In the data rows, the value 128 means zero.
Here are some points, one per row:
[119  56  88 127 104 149 150 170 137 203 126  73 126 132 154 145 128 107
 153 136 179 104 167 123  72 105 125 126 152 132 132 140 184 109 118 129
  98 119 141 113 131 153 155 123  70 117 109 208 198 136 126 121 157 123
 142 133 105]
[157 107 164 141 111  89  95 135 120 153 147 138 104 200 112 162 124 110
 158 138 165  84 139  79 157 178 140 151 137 120 155 112  85 102 162 199
  89 141 133 161 102 166  57 114  75 144 131 127 170 146 156 144 157 110
 140 176 129]
[ 96 153  87 126  86  99 117 118 136  89 121 149  95  98 169 167 116 118
 172  94 169  57 174 131 152  85  97 115 118 141 109 137 133 152 175  92
 152 117 154 106 123 131  68 188 101  32 131 143 170 136  56  86 113  49
 133 123 159]
[ 99 112  58 132 131  65 134 113  70 111  92 109  92 168 135 136 139  86
 130 222 165 117 140 107 115 166 159  97 109 138 122  92 152 142 123 129
 128 127 132 101 122 164 107 156  99  64 126 146 206 130 115 168 128 107
 192 129 175]
[147  92 135 159  92 110 110  97  93 107 117 155  54 151 115 141 140 147
 150 132 167 157 155  61  60 122 153  90 128  82 132 135 143 129 142  80
 112 152  86  73 130 110 123 130 117 141 138 105 133  81 116  80 143 133
 115 195 166]
[139  86 164 161  97 124 189 181  96 144 178 137 111 123 151 159 116 108
  97 137 177 108 148 133  84 165 138  64 125  97 172 154 144 149 131 111
 130 127 182  98  79  70  65 119 117 108 113  95 132 187 113 114 123 135
 118 113 221]
[136  99 137 112  68  77 178 170 113  62  97 143 120 135  90 184 100 154
 157 152 155 119 170  69 101 132  70 106 106 103 170 145 149 123 133  81
 120 109 100 176  32 135 158 143 134 134 167 138 143 177  95 111 132 145
 139 114 133]
[ 71 126 125 177 114 127 119 113 139 135 116 136 109 168  99 157  92 144
 168 145 131 204 161 101 121 159 126 185 161 114 185 142 182 193 159 128
 137 145 137 170  86  80 143 135 104 118 130 166 169 183 117 141 137 121
 116 135 170]
[117  99  98 150 123 109 116 126 120 138  71 113  82 185 118 163 197  49
 154  91 161 114 106 166 162 163 140 114 156 141  90 142 160 157 190  77
  93 162 119 161 100 125 156 138 125 111 122 104 120 177  60 115  82 118
 151 128 164]
[129 104 132 142 119 102 187 159  71  81  94 155 105 107  76 160  86 147
 183  69 207 121  65 177 157 120 186 127  83 152 128 126 197 157 104 123
 119 157 169 141 132  96  95 150 122 126 161 129 184 105  84  88 121 167
  98  65 135]
[138 100 185 135 181 146 184 107 156 127 123  75  77 105 134 154 115 129
  96 150 171 132 106  99 101 153  49 172 142  77 176 132 107  97  90 125
 112 129  79 177  95 116 115 136 120 151 117 114 160 136  66 146 105  79
 192 197 193]
[102  82 196 179 117 148 112 132  83 106  85 150  96 176 186 174 121 160
 135 147 179 120 119  94 109 141 127 136 134 106 136 123 150 169 101  39
 149  70 190 133 100 137 114 102 149 122 124 136 184 162 133 107 163  76
 164 175 109]
[105 124  83  92 119  95  83  92 111 109 141 131 116 113 133 151 177 141
 175 140 177 121 128  90 125 174 164 135  93 203 144 129 157 161 104 109
  98  73 181 142 157  82 121 137 103 187  83 121 125 188  70 104 122  94
 128 170 146]
[105 148 153 180  78 105 129 150 129 123 149 152 195 167 158 105 169 132
 166 129 172 147 159 109 116 132 140 109 162 159 148 138 133 146 123 117
 146 123 101 129 133 110 130  76 129 155  97 109 173 108  75 130 110 113
 176 113 155]
[136 110 156 177 130 139 189 145  98 130 149 118  95 191 143 218 186 179
 101 132 119 123 135  35  89 136 158  88 130  99 113 147 156 132 159 132
 105 107 105 136 114 111  92 163  90 131 175 187 139 144  72 169 142 107
 184 166 138]
[151 148 160 167 125 114 152 185  65 154 123 117 184 130 153 201 118 117
 179 116 170 130 167 133 125 136 116 121 128 104 108 143 162 196 106 152
  90 147 129  45 116 199 129 106  87 115  66 135 132 136  81 145 124 143
 114 174 151]
[ 78 127 195 163 179  53 171 162 116 115 126 152 127 197 133 184 141  98
 107 154 182  78 163 133 127 100 168 166  98  56 157 132 137 141 199  67
 141 119 144 166 164  96 116 165 105 182  97 159 164 168 101  82  89 134
  92 106 121]
[111 110 156  99 100 125 182 117 156 135 116 134 140 165  91 133 143 101
 159 117  96 102 155 104 102 157 117 176 105 119 142 171 177 138 154  60
 137 189 174 120 126 168 140 151 108 107 142 104 203 119 153 167 115 182
 165 148 135]
[125   0 126 126 120  95 122 110 140 129 160  95 164 123 126 156  83 103
 147 125 117  74 132  84 109 124 197 119 178  89 130 171 174 210 156 105
 134 163 108 115 101 155  88 127 142 134  77 153 190 150 106 131 129 110
 202 165 120]
[158  87 131 194  71  96 158 178  72 148 157 145 129 145 130 142 130  89
 145 130 120 136 128 127 143 115 103 180 114 163 154 140 183 138 159  84
 138 125 165  99  98 142  90 175  96 175 107 118 208 135  64 125 132  83
 153 222 187]
[140  90 136 110 115 116 171 138 132 138  80 133 108 136 142 127  63 100
 169 129 185 106 135 124  51 141 153 165 107  90  72 204 115 136 199 101
 155 105  86 131 104 103  55 109  70 213 103 172 138 165 126 175 101 116
 200 132 169]
[145 103 146 147 152 167 117 103  24 127 180 112 103 131 131 121 129 148
 210 132 169  67 134 107  82 123 196 128 115 108 158  98 130 188 160  85
 190  92 106 125 103 132 153 187 112 121 137 112 156 101  84 144 161 126
 136 172 173]
[126 153 130 142 129 111 181 175  94 125 103 147 135 205  87 156  69 137
 114 160 166 114 130  89  82 114 100  70 136 110 154 155 157 163 159 130
 150 159 159  81 129 126 146 155 174 152 192 101 175 156 117 132  23  58
 109 145 163]
[ 90 110 141  98 102 100 171 118  80 142 165 114 114  94 149 207 144 110
 137 124 192 147 132 105 153 125 160 101 117 122  96 208 119 133 148 117
 171 148 159 138  81 160 126 109  66 140 118 144 203 167 106 109 119 113
 151 185 213]
[107  96  95 127  92 101 150 115  97 117 114 238 133 133 204 180 139 155
 157 151 169 114  86 143  80 117 126 147 125 119 155 169 150 130 121 152
 133 178 100 128  94  93 122 155  76 124 154 154 153 191 152 166 110 126
 154 182 141]
[ 88  83 106 149 108 118 141 121 148 137 130 203 134 152 127 145 127  83
 165 110 176  88 162 111 115 148 142  91 117 118 110 120 135 163 134 153
 130  94 130 139 120 129 152 152 160 126 122 182 172 135  94 128 180 142
 146 193 214]
[105 118  54 192 121 115 177 172 154 103 166  86 104 157 161 163 137 173
 178 181 175 107 110 159 130 113 138  73  92 119  88 129 161 174 150 109
 161 153 138 123 103 106  71 135 129 181 142 152 125  62 141  66 116 130
 122 183 157]
[ 93  99 157 106  90 140 134 151  64 119  81 135 114 170 107 170 158 162
 155 155 160  75 129 123 125  98 111 105 147 113 122  60 170 150 158 150
 102 165 119 179 143 118 150 154  79 153  77 105 139 136 142 118 170  76
 188  84 203]
[ 91  38 139 215 134 154 131 143 167  97 141 143 126 160  62 152  84 173
 156 172 184  93 153 127 150 145 118 102 124 124 147 129 134  87 183  98
 162 149 160  77 128 172 122 138  83 125 142 112 156 184  89 148  75  90
 122 156 161]
[ 83 100 164 152 111 151 160 123 144 105  74  88 130 154  98 182 147  61
 114 166 139 124 156 125  76  74 170 116  73 146 165 155 135 148 179 118
  78  79  94 149  46 113  95 104  81 118  97 139 189 122 109 127 112  77
 133 153 140]
[153 133 167 148  78 119 127 142 117 165 161  91 161 185 106 207  77 150
 129 123 138 121 111 168 105 127 161 100  83 144 205 150 138 134 121  88
 141 113  84 146 187 167 107 125 115 121  76 137 147 129 110 103 100 117
 130 167 172]
[111 120 141 103 103 106 146  88 105  97 154 126 147 148 125 159 113 129
 117 172 202 134 122 150 162 138 106  47 193 121 131 158 151 127 153 128
  77 121 117  85 101 124 127 182 130 144  97 162 137 115 164 159 167 122
 155 164 125]
[164  75 122 160 132 155 157 146  84 119 170 134 107 112 181 158 110 133
 116 150  54 125 136 133 147 128 131 145 149 107 131 141 125 128 162 125
 111  80  73  92 116 167 123 118 125 174 170 110 170 150 142 119 131 137
 103  85 174]
[ 89  99  93 191 116 147 124 173  94 151 146 148 188 150 133 171 138 138
 146 112 181 127 154  90 144 166 173 188 110 112 130 225 126 171 122 128
  71 109 104 117 108 134  91 193 137 110 100 144 183 170 124  83 117 150
 170 105 174]
[113 107 108 150 105 174  70 104 115  69 133 142 216 164 165 185 111  39
 118 143 166 131 119  98  68 164 111 132 115 152 113 102 182 135 134  82
 122 210 134 165  87 173  91 121 122 162 143 131 164 172  79 141 129 128
 126 111 175]
[ 65 101 115 128  98 106 140 119  74 111 119 120  93 209 109 134 129 179
 156 131 147  66 138 174  51 157 115 142 158  85 149 142 141 123 144 159
 103 125 146  97  67 153 108 132 136 134  96 163 175 148  26 113 126 179
 142 161 153]
[115  99 126 163 136  93 154 114  91 112 135 128 141 202 117  84 108 184
  79  91 165 105 147 104 121 111 107 102  80 125 108 147 128 126 116  87
 110 152 153 146  77 119 170 138  91  97 110 111 137 173 102 159 149  90
 132 110 166]
[106  92  61 134 124 127 191 119  66 125 131 158 122 141  87 159  98 137
 120  64 147  86 158 143  80 189 144 123 153 118 143  81 158 164 169 109
 112 118 112 148 126 113 123 103  78 126  99 137 156 113 179  94  98  99
 171 172 136]
[148 142  60 168 158 139 146 102 129 157 116 164 100 146 142 200 123 160
 187 157 122  72 145  81 105 149 109  89 174  83 164 169 161  87 137  64
  88 119 138 141  80 104 113  99 112 127  77 112 218 138  89 159 179  94
 153 130 168]
[135 101 125 169  60 146 148 103 144 138 108  90 137 132 133 177 109 139
 108 143 171  76 178 102 110 125 197 144 146 133  84 109  98 100  77 141
 121 129 141 164 122  93 118 173 103 120  64  86 181 170 139 114 122 144
 130 173 131]
[143 136  93 211  96  88 177 111 104  95 173 134  81 166  54 173 134 122
 116  97 177 131 125 132  74  83 204 165 126 121 159  98 108 146 165 132
 115 111 193 117 104 151 135 155 143 119 128 163  92 113 122 104 134 120
 225 118 150]
[120 115 106 152  99 132 178 143 113 108 112 142  96 162 143 134 152 126
 155 118 164  87 183 137 130 105 145 111 188 147 176 168 152 170  68 112
 101 150 111 128 148 181  80 127 122 154 142 141 114 196 140 137 151  71
 145 166 216]
[145 125 161 143 156 116 104 187 127 108 122 187  93 160 151 135 152 139
 178 114 135 169 132 128  99  97 122  79  97  91 133 130 157 124 136 116
 138  91 151 215  86 140  83 179 128 116  61 145 171 145 122 147  47 117
 135 105 163]
[103 121  62 154 133 125 161 158 145  80 129 143  89 170 106 139 117 105
 124 117 159 102  56  91 112  90 125  85 134 133 126  95 195 137 163 155
 171  83  79 125 127 157 138 119 118 116 105  98 151 203 145 126 165 151
 140 164 132]
[108 153 172 154  69 112 157 176 137 141 158 103 108 151 153 153 125 145
 142 113 165 121 121  98 144 140 172 108  90  86 149  74 135 150 163  84
  70 165  95  93  97 130 158 137 150 179 118 165 200 201 132 143  96 110
 163 133 152]
[ 44 121 152 161 115 104 187  86 109 159  97 136 144 104 177 106  86 111
 157 133 124 101 125  77 111 163 179 120 126  75 130 151 194 110 138 155
 107 156 105 135  47 156 109 167  60 133  95  98 116 173  90 117 142 113
 155 133 153]
[125 105 107 112 141 123 149 158 150 169  66 106 201 137 168 150 133 171
 131 155 144 156 135 110 107  89 189 154 144 118 142  85 113 131 201  99
 105 134 143 126 118 131  73 140 146 131 138 154 147 145  88 106 163 122
 131 210 163]
[136 132 106 174 134 118  80 158 104  92  89 116 108  96  89 127 143 118
 100 118 142  88 172 120 116 176 167 149 122  96 165 153 185  79 196 124
 175 162 147 167 118 105 117 105 157 122 143 146 172 148 104 126 164  74
 177 172 119]
[166  92 125 185 131  88 173  42 102 152  85 110 148 137 118 152 187 155
 155 103 127 110 123 106  90 160  94 134 102 116 137 139 169 150 149 162
 186 134  86 101  68 129 101 157 160 140  74 168 213 179 146 102 123 107
 132  96 168]
[145 159 180 136 129 108 107 145 143 110 145 168 143 162  71 129 118 140
 124 179 111 102 114 134 105 143 172 119 138 131  74 123 173 121 119 106
 121 109 103 132  79  99 162 139  76 122 144 186 164 182 126  74 141  78
 139 162 190]
There is one direction along which these points spread out most. How far along it is each point below, from 0 to 99? 50 is the average, and the first point above lies past it. One standard deviation of the points above along it is 16.
[136 110 156 177 130 139 189 145  98 130 149 118  95 191 143 218 186 179
 101 132 119 123 135  35  89 136 158  88 130  99 113 147 156 132 159 132
 105 107 105 136 114 111  92 163  90 131 175 187 139 144  72 169 142 107
 184 166 138] 62
[ 83 100 164 152 111 151 160 123 144 105  74  88 130 154  98 182 147  61
 114 166 139 124 156 125  76  74 170 116  73 146 165 155 135 148 179 118
  78  79  94 149  46 113  95 104  81 118  97 139 189 122 109 127 112  77
 133 153 140] 62
[ 99 112  58 132 131  65 134 113  70 111  92 109  92 168 135 136 139  86
 130 222 165 117 140 107 115 166 159  97 109 138 122  92 152 142 123 129
 128 127 132 101 122 164 107 156  99  64 126 146 206 130 115 168 128 107
 192 129 175] 51
[148 142  60 168 158 139 146 102 129 157 116 164 100 146 142 200 123 160
 187 157 122  72 145  81 105 149 109  89 174  83 164 169 161  87 137  64
  88 119 138 141  80 104 113  99 112 127  77 112 218 138  89 159 179  94
 153 130 168] 73
[ 93  99 157 106  90 140 134 151  64 119  81 135 114 170 107 170 158 162
 155 155 160  75 129 123 125  98 111 105 147 113 122  60 170 150 158 150
 102 165 119 179 143 118 150 154  79 153  77 105 139 136 142 118 170  76
 188  84 203] 43
[129 104 132 142 119 102 187 159  71  81  94 155 105 107  76 160  86 147
 183  69 207 121  65 177 157 120 186 127  83 152 128 126 197 157 104 123
 119 157 169 141 132  96  95 150 122 126 161 129 184 105  84  88 121 167
  98  65 135] 0
[111 110 156  99 100 125 182 117 156 135 116 134 140 165  91 133 143 101
 159 117  96 102 155 104 102 157 117 176 105 119 142 171 177 138 154  60
 137 189 174 120 126 168 140 151 108 107 142 104 203 119 153 167 115 182
 165 148 135] 58
[135 101 125 169  60 146 148 103 144 138 108  90 137 132 133 177 109 139
 108 143 171  76 178 102 110 125 197 144 146 133  84 109  98 100  77 141
 121 129 141 164 122  93 118 173 103 120  64  86 181 170 139 114 122 144
 130 173 131] 63
[147  92 135 159  92 110 110  97  93 107 117 155  54 151 115 141 140 147
 150 132 167 157 155  61  60 122 153  90 128  82 132 135 143 129 142  80
 112 152  86  73 130 110 123 130 117 141 138 105 133  81 116  80 143 133
 115 195 166] 45
[145 103 146 147 152 167 117 103  24 127 180 112 103 131 131 121 129 148
 210 132 169  67 134 107  82 123 196 128 115 108 158  98 130 188 160  85
 190  92 106 125 103 132 153 187 112 121 137 112 156 101  84 144 161 126
 136 172 173] 42
[157 107 164 141 111  89  95 135 120 153 147 138 104 200 112 162 124 110
 158 138 165  84 139  79 157 178 140 151 137 120 155 112  85 102 162 199
  89 141 133 161 102 166  57 114  75 144 131 127 170 146 156 144 157 110
 140 176 129] 70
[140  90 136 110 115 116 171 138 132 138  80 133 108 136 142 127  63 100
 169 129 185 106 135 124  51 141 153 165 107  90  72 204 115 136 199 101
 155 105  86 131 104 103  55 109  70 213 103 172 138 165 126 175 101 116
 200 132 169] 74
[111 120 141 103 103 106 146  88 105  97 154 126 147 148 125 159 113 129
 117 172 202 134 122 150 162 138 106  47 193 121 131 158 151 127 153 128
  77 121 117  85 101 124 127 182 130 144  97 162 137 115 164 159 167 122
 155 164 125] 55
[153 133 167 148  78 119 127 142 117 165 161  91 161 185 106 207  77 150
 129 123 138 121 111 168 105 127 161 100  83 144 205 150 138 134 121  88
 141 113  84 146 187 167 107 125 115 121  76 137 147 129 110 103 100 117
 130 167 172] 41
[ 90 110 141  98 102 100 171 118  80 142 165 114 114  94 149 207 144 110
 137 124 192 147 132 105 153 125 160 101 117 122  96 208 119 133 148 117
 171 148 159 138  81 160 126 109  66 140 118 144 203 167 106 109 119 113
 151 185 213] 59
